Named turns come first, each shown by rows before and after it. Which turns, in which order, take the first row of each pair that follows to the second? Write the first one first, as in the answered first pair.
turn Sisa:
[-16  -8  16  -5 -16  12   8  -9  -8   0   1]  ->  [ -6  -8  15 -16 -22   9   0   3  -8   7  16]
[ 23 -10 -16  18  30   0   2  -7  -3 -18  -8]  ->  [ 33 -19 -14  16  28   5  -4  -1  -1  -4  -3]
[-22  12  14   4  -7   6  15 -12 -22  19 -20]  ->  [-15  -3  15   2 -14   9   3   0 -23  34  -3]
turn kofo:
[ -3 -17 -10  16  21   4   1 -25  14  -6  13]  ->  [ -5 -12   3  25   6  12   3 -20 -11  21  15]
[ -3 -11  10 -30 -16  32 -17  -9  -2  -5 -15]  ->  [ -6  -4  14 -27 -22  27 -12 -11  -7  -7 -23]
[ 46 -15  -8   7  19   2 -17  -1  24   7  36]  ->  [ 14  24  17  18  -4  -7  19  -6 -32  47   0]
turn meka:
[ -4  14 -11  19   1  -6  30 -15 -35  13 -21]  ->  [  6  12 -18  27  12 -10  27 -11 -30   9 -22]
[ -4  24 -18  -7  10 -34  16   1  -7 -26  -6]  ->  [-21  20  10  -9 -22 -15  12   4 -34  13   2]
[-10  18 -18  -9  16 -12  11  -6  14 -33 -19]  ->  [-21  10  22  -6 -23   8   7   5 -19  22  -1]
Pairs:
(2 to 4 turns a pair)
[-15  12   2  29   1   2  10 -21 -21  -8 -27]  ->  [ 16  -4   4  28  -3   6  -9   7 -28  30   3]
meka then Sisa
[  4 -42  14   1  -6  37 -22   0  23  -3  21]  ->  [-36  -6  36  -2 -33  30   4 -17  -9  11  -6]
meka then meka then kofo
[-18   7  -4  24 -18   8  26 -12 -31   4 -16]  ->  [-25  11   2   2 -36  12  16  -6 -26  12  -5]
meka then Sisa then meka then meka
[-21  34  14 -26 -30 -12   0   0 -12  21  10]  ->  [  2  -9  17 -10 -32  15 -20   3  -8  34  26]
Sisa then kofo then kofo
[-25  13   4 -30  -3   2 -10  -9  33 -31  14]  ->  [-15 -34  25  -4 -17  34 -14  -9  11   1  18]
Sisa then kofo
